Each path below is one point turned by a fixed rotation once a step. After each direction that follows a path, write how fast that rotation turns it, in degrees each step (0 if it stays still).
Each turn is a multiple of 5 degrees from 10 to 175, or 0.
Each row of a path follows its step; steps can be skipped.
path 1
step 2: -.10	.09	.05	.23	-.03	.08	-.08	.01	.04	-.24	.08	.01	-.06	.13	.05	.06	-.01	.07	.06	-.25	-.17	.20	.12	.02	.09	.01	-.04	.27	.07	.03	-.05	.15	.13	-.24	-.10	-.07	.08	.08	-.10	-.07	.19	.14	.01
step 3: -.13	.08	.09	.09	-.16	.35	-.10	-.09	-.03	.03	.12	.11	.13	.07	-.10	.12	-.03	-.26	.08	-.08	-.15	.15	.00	.06	.04	-.06	-.04	.03	-.02	.05	.10	.19	-.15	-.05	-.09	.02	-.16	.11	.14	.15	-.09	.04	-.19
step 4: -.05	-.18	.01	.08	-.16	.02	-.02	.02	.10	.00	.14	-.07	-.11	.00	-.14	-.08	-.05	-.02	.02	-.06	-.08	.12	.11	-.02	.30	.16	.03	.05	.14	-.03	-.19	.03	-.04	.21	-.09	-.14	-.28	.01	.14	.05	.21	.16	-.10
step 5: -.06	-.11	-.06	.16	-.06	.16	-.11	.07	.01	-.12	-.17	.13	.01	-.05	.01	.13	.02	.09	-.18	-.07	-.19	-.04	.15	.23	.12	.15	-.06	.16	-.05	-.03	.12	.21	-.14	-.09	-.07	-.17	.01	-.02	.03	.07	.27	-.05	.06
step 6: -.16	.20	.02	.12	-.22	.02	.03	.04	.08	-.09	.16	.06	-.10	.05	.00	.05	.09	-.19	.00	-.02	-.24	-.04	-.24	.00	.14	.04	-.04	.23	.03	.04	.15	-.03	-.01	-.16	-.02	.00	-.19	.24	.14	-.06	.12	-.03	-.03
step 7: -.04	-.09	-.10	.21	.00	.15	-.09	-.01	.00	.01	.02	.04	.05	.13	-.03	.21	-.12	-.09	-.10	-.04	.01	-.03	-.10	.05	.06	.17	.23	.07	.11	-.04	-.17	.11	-.04	-.05	-.11	-.05	-.16	.07	.15	-.14	.02	.30	-.27
step 9: -.09	.25	.02	.14	-.04	-.05	.05	.15	.12	-.11	.14	-.02	.07	-.05	.06	.03	-.01	.09	-.11	.17	-.28	.04	.05	.01	.14	.17	-.03	.22	-.12	-.02	-.03	.00	-.09	-.12	-.08	-.03	-.01	-.01	-.02	-.06	.24	.31	.05
step 10: -.12	.04	-.07	.27	.00	.31	.18	.11	-.08	-.13	.10	.04	.00	.25	-.15	.12	-.11	-.04	-.08	.07	-.12	.07	-.08	.04	-.20	-.06	.06	.18	.10	.04	.09	.20	.04	-.14	-.06	.01	-.08	.05	.13	.03	.01	.07	-.02
Speeds:
.04	.05	-.03	-.11	.07	.04	-.04	.05	.05	.01	-.03	-.02	.00	.03	.02	-.03	.06	.00	.01	-.01	.03	-.01	-.02	-.02	-.03	-.01	.08	-.02	-.05	-.02	-.02	-.03	.06	.04	.01	-.05	.04	.02	-.02	.03	-.02	-.05	.02
0
.01	-.03	-.01	.02	-.01	-.08	-.01	-.05	.03	.03	-.05	.01	.05	.06	.00	.06	-.03	-.01	.04	.04	-.08	-.05	-.10	.02	.00	.05	.03	.01	.02	-.01	-.03	-.04	-.01	.02	.01	-.02	.06	.03	-.03	-.01	.03	-.05	-.03
45
-.02	-.01	.02	-.05	.02	.06	-.04	-.02	.04	.06	-.04	.04	.02	.05	.03	.06	-.04	.08	-.01	.01	.02	.00	.03	.06	-.06	.03	-.01	-.03	-.01	-.05	.03	.03	-.04	-.04	-.07	-.01	-.02	.00	-.03	-.05	-.02	.06	.03
155
.00	-.01	-.03	-.06	.02	.01	.00	-.05	.02	.01	.01	-.06	.06	-.05	-.06	.03	-.06	.00	.02	.01	.04	-.07	.07	-.02	.07	-.02	.03	-.03	.06	-.02	.04	.02	-.02	.07	.03	-.03	-.03	-.02	-.03	.01	.04	.02	-.03
95
.02	-.03	-.01	.01	.02	.00	-.01	-.02	.01	-.02	-.01	.04	.07	.04	-.01	-.02	.01	-.02	.00	-.05	.03	.00	.01	-.03	.00	-.04	.05	-.01	.00	.05	.05	.00	.05	-.08	.04	.07	-.06	.10	-.04	-.07	.04	-.01	.00
85
path 2
step 0: .01	.01	-.12	-.12	.12	-.15	-.14	-.09	-.07	-.15	-.09	.06	.10	.07	.02	.08	-.15	-.07	-.02	.12	-.17	-.18	-.14	-.11	-.11	.07	-.26	-.24	-.07	.01	-.01	-.09	-.15	.24	.04	.12	-.13	.09	.05	-.14	.24	.11	.11
step 1: -.02	.09	-.14	.07	.27	-.02	.05	-.18	-.12	-.08	-.14	.10	.00	.21	.05	-.04	.15	.02	-.04	-.12	-.01	-.13	-.21	.00	.14	.20	-.08	-.22	.01	-.09	.23	.01	.03	.07	-.13	-.01	-.14	.20	.18	-.12	.03	.10	-.06
step 3: -.19	.07	-.24	-.06	.11	.06	.04	-.09	-.03	.03	.06	-.13	.17	.28	.07	.00	-.22	-.05	-.03	.09	-.04	.06	-.02	-.22	-.02	.25	-.08	-.02	-.08	-.07	.15	-.14	.02	.18	-.23	.05	-.15	.02	-.05	.02	-.04	-.15	.22
step 4: -.11	-.04	-.03	-.30	.11	.03	-.16	-.08	.05	-.27	-.12	.04	-.05	.11	.02	.18	-.11	-.16	.11	.06	-.29	.03	-.19	-.06	.02	.12	-.22	-.17	.03	-.01	.15	-.05	-.07	.21	-.07	.02	.04	.00	.14	-.11	-.07	-.01	.03
step 6: -.04	.09	-.23	-.01	.11	-.02	-.06	-.27	.11	-.29	.25	.02	-.01	.00	.06	.05	-.11	.06	-.19	.10	-.14	-.18	.01	-.15	-.03	-.10	-.04	-.06	-.01	.16	.25	.00	.10	-.05	-.19	-.05	-.09	.19	.06	-.03	-.02	.01	.07
step 7: -.12	.05	-.22	-.02	.02	-.07	-.01	-.07	.25	.04	-.09	-.11	.25	.11	.02	.08	-.21	-.21	-.07	.02	-.16	-.03	-.17	-.14	.03	.22	.09	-.04	.04	.03	.05	.12	-.01	.09	-.23	.03	-.15	.25	.02	-.02	.03	.03	.16
step 10: -.04	.14	-.19	-.02	.11	.03	.05	-.17	.02	-.31	.13	-.15	-.02	.12	-.04	-.01	.04	-.09	.05	-.02	.04	-.16	-.07	-.19	.03	.12	-.24	.07	-.11	.17	.20	.18	.17	-.02	-.09	.03	.05	.17	.00	-.16	-.01	.14	.21
step 11: -.04	-.13	-.23	.01	.05	-.01	.12	-.14	.27	.05	-.08	.04	.18	.15	-.05	.02	-.21	-.12	.19	.04	-.14	-.05	-.14	-.07	.01	.17	-.24	-.09	.08	.15	.18	.12	.03	-.11	-.05	-.02	-.07	.12	.13	.18	-.12	.03	.12
Speeds:
.03	.04	.04	.04	.08	-.04	-.03	.01	-.03	.01	-.04	-.07	.01	.02	-.03	.04	-.01	.11	-.01	.02	-.04	.04	-.01	.04	.03	.01	-.08	.00	.00	-.02	-.02	-.05	.02	.02	-.06	-.04	-.01	-.02	.00	.03	.04	-.05	-.03
25
.04	-.03	-.03	.05	.01	-.03	-.02	.02	.03	.10	.02	.04	.02	-.03	.01	.04	.04	-.01	-.08	-.01	.02	.01	-.02	-.05	.02	.02	.01	-.05	.05	-.01	.05	-.02	.03	.02	-.02	.04	.08	.03	-.05	-.05	.00	-.07	-.02
65
.06	.05	.00	-.01	-.05	-.03	-.06	.02	.05	.02	.06	.03	.02	-.07	.04	-.05	-.03	-.05	.07	.01	-.08	.00	-.02	.02	.00	.02	-.04	-.03	-.01	-.05	-.01	.05	.01	.02	.01	-.07	-.03	-.01	-.01	.01	.01	-.02	-.05
155
-.06	.01	.01	-.10	-.03	-.02	-.02	.01	-.03	.05	.00	.02	-.02	-.02	-.04	.04	.01	.02	.03	.03	-.05	-.07	.03	-.03	.07	-.02	-.03	-.01	.02	.07	.01	-.01	.00	-.08	.02	.03	-.02	.04	-.02	.05	.03	-.05	-.03
55
